In the data rows, the value 50 means zero.
Some points, one per row:
[57. 71. 56. 53. 59. 42. 69. 33. 45. 59. 40. 49. 41. 35. 59. 18. 23. 37.]
[36. 31. 43. 52. 20. 45. 53. 70. 40. 48. 59. 46. 61. 86. 53. 78. 72. 52.]
[37. 78. 34. 38. 66. 43. 66. 38. 38. 58. 34. 54. 56. 59. 48. 39. 26. 48.]
[61. 35. 50. 58. 79. 64. 29. 41. 76. 51. 55. 54. 32.  0. 34. 47. 55. 63.]
[36. 65. 38. 42. 61. 54. 52. 46. 52. 55. 51. 39. 48. 50. 43. 67. 50. 42.]
[74. 31. 68. 62. 59. 60. 39. 39. 68. 45. 56. 51. 28. 13. 49. 32. 52. 41.]
[56. 20. 67. 62. 22. 66. 12. 65. 64. 26. 66. 45. 49. 53. 61. 74. 94. 53.]
[50. 16. 52. 52. 31. 60. 25. 73. 50. 31. 68. 46. 62. 72. 39. 79. 85. 53.]
[52. 51. 41. 43. 61. 52. 58. 44. 55. 65. 33. 46. 40. 40. 52. 42. 35. 55.]
[42. 63. 24. 35. 76. 54. 45. 38. 47. 47. 48. 49. 57. 39. 24. 67. 43. 45.]
[66. 44. 62. 69. 60. 53. 52. 43. 69. 56. 56. 54. 34. 15. 43. 29. 41. 56.]
[83. 22. 89. 77. 41. 60. 29. 52. 67. 38. 64. 57. 38. 19. 55. 21. 65. 43.]
[54. 43. 44. 43. 48. 52. 55. 45. 44. 50. 44. 46. 49. 51. 49. 49. 42. 46.]
[35. 35. 49. 42. 32. 58. 21. 71. 49. 27. 72. 48. 66. 73. 45. 99. 90. 56.]
[31. 59. 45. 60. 99. 61. 12. 49. 72. 32. 70. 59. 44.  7. 15. 75. 70. 66.]
[50. 46. 46. 48. 36. 45. 59. 54. 40. 58. 45. 46. 53. 64. 59. 51. 50. 46.]
[64. 22. 64. 64. 31. 50. 52. 65. 55. 58. 53. 50. 42. 50. 47. 38. 64. 59.]
[18. 97. 26. 36. 74. 40. 61. 42. 39. 49. 48. 47. 57. 54. 42. 66. 34. 50.]
[33. 64. 36. 34. 53. 49. 43. 48. 39. 40. 53. 50. 64. 69. 46. 76. 52. 46.]
[64. 36. 65. 49. 26. 55. 42. 51. 47. 36. 55. 52. 56. 61. 71. 45. 59. 44.]
[63. 36. 48. 43.  2. 33. 97. 65. 25. 78. 23. 48. 56. 99. 80. 23. 28. 53.]
[33. 55. 45. 35. 39. 52. 31. 55. 38. 27. 60. 48. 75. 81. 56. 83. 66. 47.]
[36. 39. 48. 48. 54. 51. 19. 63. 58. 30. 60. 52. 61. 51. 41. 79. 75. 68.]
[22. 59. 32. 41. 53. 51. 33. 63. 38. 31. 69. 54. 76. 78. 30. 96. 71. 47.]
[82. 25. 88. 77. 41. 57. 38. 49. 64. 42. 63. 57. 38. 25. 50. 19. 61. 47.]
[50. 38. 51. 68. 61. 60. 34. 52. 67. 47. 67. 45. 33. 24. 34. 59. 65. 47.]
[70. 64. 63. 60. 58. 54. 79. 19. 58. 73. 27. 47. 17.  9. 71.  0. 13. 30.]
[42. 66. 37. 40. 75. 56. 39. 38. 49. 39. 49. 53. 53. 41. 41. 55. 45. 55.]
[72.  2. 71. 59. 29. 58. 29. 64. 59. 41. 50. 59. 58. 57. 53. 38. 74. 67.]
[33. 80. 29. 39. 81. 46. 58. 40. 49. 57. 40. 55. 55. 42. 39. 53. 31. 58.]
[42. 66. 42. 53. 61. 46. 56. 44. 52. 57. 46. 52. 46. 40. 41. 49. 45. 51.]
[36. 37. 34. 34. 38. 60. 33. 59. 41. 28. 67. 40. 66. 80. 43. 97. 81. 39.]
[38. 60. 54. 54. 75. 61. 18. 48. 62. 29. 65. 57. 51. 30. 37. 66. 67. 50.]
[35. 76. 40. 49. 73. 45. 51. 45. 51. 55. 46. 54. 47. 42. 42. 59. 40. 56.]
[62. 26. 62. 62.  9. 44. 69. 66. 46. 63. 50. 49. 46. 74. 65. 36. 55. 45.]
[52. 70. 43. 47. 53. 41. 88. 36. 47. 78. 26. 52. 36. 46. 57. 19. 13. 48.]
[46. 53. 60. 65. 61. 49. 29. 54. 57. 31. 71. 52. 57. 40. 35. 60. 63. 51.]
[57. 41. 52. 66. 55. 51. 53. 48. 53. 58. 48. 51. 40. 30. 44. 33. 50. 54.]
[65. 16. 57. 54. 20. 60. 42. 60. 49. 43. 60. 42. 47. 64. 59. 56. 73. 43.]
[33. 44. 34. 43. 43. 56. 33. 63. 43. 28. 76. 40. 67. 86. 40. 99. 81. 40.]
[56. 28. 46. 43. 32. 58. 44. 58. 41. 41. 54. 50. 63. 71. 52. 67. 68. 40.]
[44. 36. 50. 58. 47. 62. 24. 57. 58. 32. 70. 45. 54. 49. 41. 79. 79. 53.]
[52. 58. 59. 55. 51. 56. 43. 43. 57. 43. 54. 49. 38. 30. 54. 49. 47. 48.]
[70. 13. 57. 51. 24. 56. 49. 59. 53. 56. 45. 49. 43. 54. 62. 40. 60. 58.]
Then 24 other points, each followed by its number:
[44. 42. 60. 57. 44. 48. 40. 72. 46. 37. 57. 51. 68. 70. 47. 60. 71. 60.] 0
[46. 74. 33. 48. 88. 49. 54. 16. 55. 61. 46. 38. 37.  4. 32. 33. 16. 48.] 1
[46. 56. 44. 46. 52. 48. 54. 44. 51. 55. 43. 47. 48. 49. 50. 53. 46. 49.] 2
[55. 49. 55. 56. 86. 56. 36. 44. 64. 46. 50. 62. 47. 11. 36. 36. 48. 63.] 3
[40. 47. 32. 31. 29. 45. 51. 56. 28. 44. 45. 46. 73. 89. 61. 66. 51. 51.] 4
[53. 31. 45. 46. 56. 55. 25. 51. 55. 33. 60. 53. 56. 43. 40. 63. 69. 55.] 5
[42. 59. 48. 56. 61. 40. 59. 55. 55. 63. 48. 54. 46. 41. 42. 40. 40. 63.] 6
[25. 51. 29. 38. 62. 52. 24. 59. 49. 35. 57. 50. 72. 65. 33. 89. 70. 66.] 7
[42. 56. 56. 53. 39. 45. 54. 59. 50. 49. 52. 49. 50. 60. 58. 54. 51. 54.] 8
[26. 96. 30. 37. 96. 50. 51. 32. 50. 42. 54. 51. 54. 32. 28. 64. 35. 41.] 9
[31. 62. 57. 64. 73. 58. 15. 55. 61. 25. 80. 54. 58. 33. 17. 80. 74. 51.] 10
[74. 20. 69. 67. 40. 57. 50. 55. 67. 57. 47. 55. 36. 33. 60. 26. 57. 58.] 11
[24. 55. 38. 36. 32. 44. 46. 69. 36. 39. 59. 45. 75. 93. 53. 89. 69. 52.] 12
[40. 39. 46. 53. 52. 63. 15. 61. 57. 19. 83. 47. 61. 54. 25. 99. 90. 43.] 13
[71. 39. 56. 47. 32. 39. 70. 53. 37. 62. 28. 53. 54. 69. 71. 11. 33. 55.] 14
[61. 48. 57. 58. 49. 50. 60. 47. 51. 62. 51. 48. 40. 37. 52. 33. 40. 45.] 15
[62. 56. 58. 61. 81. 57. 40. 30. 67. 43. 57. 51. 35.  7. 40. 38. 43. 44.] 16
[64. 36. 66. 68. 32. 56. 49. 47. 57. 47. 56. 46. 32. 38. 69. 43. 60. 40.] 17
[43. 60. 54. 56. 95. 54. 23. 46. 70. 38. 63. 59. 47.  9. 16. 59. 56. 59.] 18
[59. 24. 63. 61. 30. 50. 47. 66. 54. 55. 52. 51. 50. 58. 57. 47. 63. 60.] 19
[18. 85. 10. 17. 45. 39. 56. 48. 21. 40. 39. 46. 77. 99. 59. 85. 41. 39.] 20
[19. 78. 41. 56. 86. 53. 37. 45. 67. 47. 62. 46. 42. 19. 30. 76. 50. 58.] 21
[29. 64. 34. 42. 38. 40. 55. 53. 37. 51. 49. 41. 52. 73. 59. 64. 50. 46.] 22
[55. 58. 56. 58. 90. 60. 27. 36. 70. 35. 57. 57. 43.  7. 37. 45. 53. 51.] 23
Which of these numbered points is nearest to each point below, ignoring the 3 directions in which the first points spread most? Its number follows each.
[25. 58. 33. 43. 39. 45. 57. 66. 38. 48. 69. 41. 63. 83. 28. 95. 65. 37.] > 13
[40. 31. 45. 63. 52. 57. 30. 71. 64. 39. 71. 44. 56. 45. 26. 82. 82. 64.] > 6
[51. 49. 54. 61. 74. 66. 23. 42. 67. 37. 60. 52. 41. 13. 40. 59. 64. 53.] > 2
[52. 40. 58. 57. 76. 68. 11. 45. 77. 28. 64. 52. 41.  9. 36. 62. 71. 57.] > 2
[49. 21. 44. 37. 43. 64. 19. 64. 50. 24. 68. 48. 67. 70. 41. 93. 83. 50.] > 5
[58. 63. 46. 49. 42. 32. 96. 46. 34. 91. 29. 49. 43. 61. 59.  3. 16. 50.] > 6
[24. 75. 40. 46. 47. 36. 64. 54. 28. 48. 52. 49. 66. 81. 44. 60. 38. 42.] > 10
[59. 43. 48. 43. 50. 54. 44. 47. 46. 45. 53. 54. 57. 56. 44. 46. 52. 49.] > 5
[77. 20. 78. 65. 38. 51. 43. 58. 53. 47. 51. 64. 51. 48. 61. 22. 57. 55.] > 14
[87. 27. 78. 70. 59. 59. 41. 37. 75. 61. 46. 52. 19.  0. 60. 11. 42. 55.] > 2
[24. 87. 33. 34. 70. 48. 47. 40. 53. 53. 43. 45. 47. 43. 54. 68. 38. 50.] > 22
[44. 58. 49. 52. 80. 56. 27. 45. 65. 37. 70. 52. 49. 22. 26. 64. 58. 50.] > 15
[37. 83. 43. 47. 91. 53. 46. 35. 53. 43. 54. 55. 50. 24. 30. 51. 32. 42.] > 9
Now 24 new points, numbered from 0 again:
[32. 54. 34. 25. 16. 38. 56. 63. 31. 55. 38. 49. 68. 99. 79. 68. 52. 59.] 0
[36. 58. 39. 40. 53. 47. 47. 49. 43. 47. 49. 49. 58. 62. 51. 59. 52. 54.] 1
[65. 47. 65. 59. 28. 46. 67. 48. 49. 56. 46. 41. 31. 49. 73. 28. 42. 40.] 2
[20. 83. 33. 38. 87. 52. 35. 39. 57. 48. 48. 50. 45. 28. 35. 72. 42. 56.] 3
[32. 74. 23. 38. 69. 44. 70. 40. 39. 64. 44. 49. 57. 58. 34. 62. 33. 47.] 4
[41. 53. 53. 63. 84. 63. 19. 46. 76. 28. 78. 42. 44.  7. 26. 79. 69. 54.] 5
[55. 72. 49. 45. 55. 41. 82. 35. 46. 73. 30. 50. 41. 43. 60. 19. 16. 47.] 6
[62. 45. 50. 53. 24. 33. 87. 53. 35. 77. 30. 59. 51. 69. 70. 15. 24. 48.] 7
[43. 51. 42. 52. 68. 55. 45. 53. 55. 46. 53. 53. 58. 41. 30. 62. 59. 56.] 8
[57. 60. 55. 53. 44. 42. 76. 41. 45. 61. 39. 52. 45. 56. 63. 26. 30. 44.] 9
[31. 44. 33. 40. 37. 51. 44. 66. 43. 42. 53. 45. 66. 80. 42. 87. 68. 57.] 10
[55. 42. 59. 58. 19. 43. 65. 57. 38. 59. 44. 50. 53. 75. 71. 40. 51. 53.] 11
[47. 51. 41. 46. 77. 56. 31. 46. 54. 34. 56. 56. 57. 36. 31. 63. 56. 52.] 12
[62. 47. 65. 55. 31. 41. 67. 49. 45. 66. 33. 51. 46. 60. 76. 18. 39. 49.] 13
[60. 28. 62. 70. 41. 58. 34. 57. 61. 35. 74. 50. 45. 40. 38. 58. 74. 43.] 14
[39. 44. 43. 45. 59. 47. 49. 64. 59. 42. 63. 56. 52. 47. 35. 61. 60. 62.] 15
[70. 39. 64. 59. 65. 60. 44. 35. 76. 59. 48. 50. 27.  2. 51. 23. 43. 54.] 16
[32. 82. 31. 46. 53. 33. 82. 48. 34. 70. 43. 45. 49. 66. 39. 54. 29. 44.] 17
[14. 73. 13. 31. 47. 36. 67. 59. 35. 67. 42. 40. 59. 89. 46. 90. 45. 56.] 18
[38. 28. 55. 46. 22. 55. 17. 70. 47. 23. 72. 42. 66. 76. 58. 99. 91. 48.] 19
[46. 36. 31. 42. 38. 51. 44. 66. 41. 45. 51. 48. 67. 81. 58. 68. 57. 50.] 20
[70. 38. 71. 60. 42. 53. 44. 44. 65. 58. 40. 51. 36. 27. 68. 18. 45. 56.] 21
[47. 27. 61. 56. 29. 55. 30. 68. 54. 38. 61. 49. 52. 62. 60. 70. 78. 56.] 22
[65. 64. 53. 47. 66. 36. 81. 37. 47. 79. 18. 63. 45. 37. 62.  0.  3. 62.] 23
Which of these numbered points is nearest to each point below, ignoring the 3 directions in which the first points spread most? Its number follows each.
[34. 35. 35. 38. 54. 57. 13. 66. 41. 17. 66. 56. 81. 74. 33. 92. 84. 58.] > 12
[50. 64. 41. 37. 28. 36. 77. 49. 28. 54. 35. 53. 62. 90. 67. 38. 33. 42.] > 9
[24. 86. 36. 55. 90. 49. 42. 41. 60. 48. 66. 46. 46. 23. 13. 73. 47. 47.] > 17
[55. 43. 52. 45. 17. 36. 74. 65. 36. 66. 33. 52. 57. 89. 74. 38. 43. 57.] > 13
[37. 74. 43. 51. 70. 39. 61. 43. 49. 62. 46. 54. 49. 40. 37. 40. 33. 53.] > 7
[33. 67. 40. 41. 57. 53. 35. 45. 49. 34. 59. 46. 57. 46. 48. 74. 54. 43.] > 19
[57. 40. 49. 46. 58. 60. 42. 45. 66. 44. 58. 42. 35. 35. 46. 66. 57. 50.] > 16
[32. 46. 34. 36. 46. 53. 23. 67. 41. 22. 62. 49. 81. 81. 39. 90. 77. 51.] > 12
[29. 85. 25. 30. 72. 38. 66. 44. 32. 55. 32. 54. 70. 68. 41. 53. 25. 59.] > 23
[23. 87. 28. 39. 56. 36. 75. 53. 36. 60. 43. 51. 56. 72. 38. 61. 30. 51.] > 17
[73. 51. 59. 67. 72. 56. 56. 31. 64. 61. 33. 61. 34.  9. 50.  3. 29. 54.] > 12
[74. 33. 71. 67. 58. 45. 47. 45. 75. 57. 47. 60. 29. 11. 58. 17. 52. 60.] > 1
[41. 62. 47. 42. 59. 50. 47. 52. 53. 47. 52. 49. 50. 46. 45. 63. 48. 50.] > 6
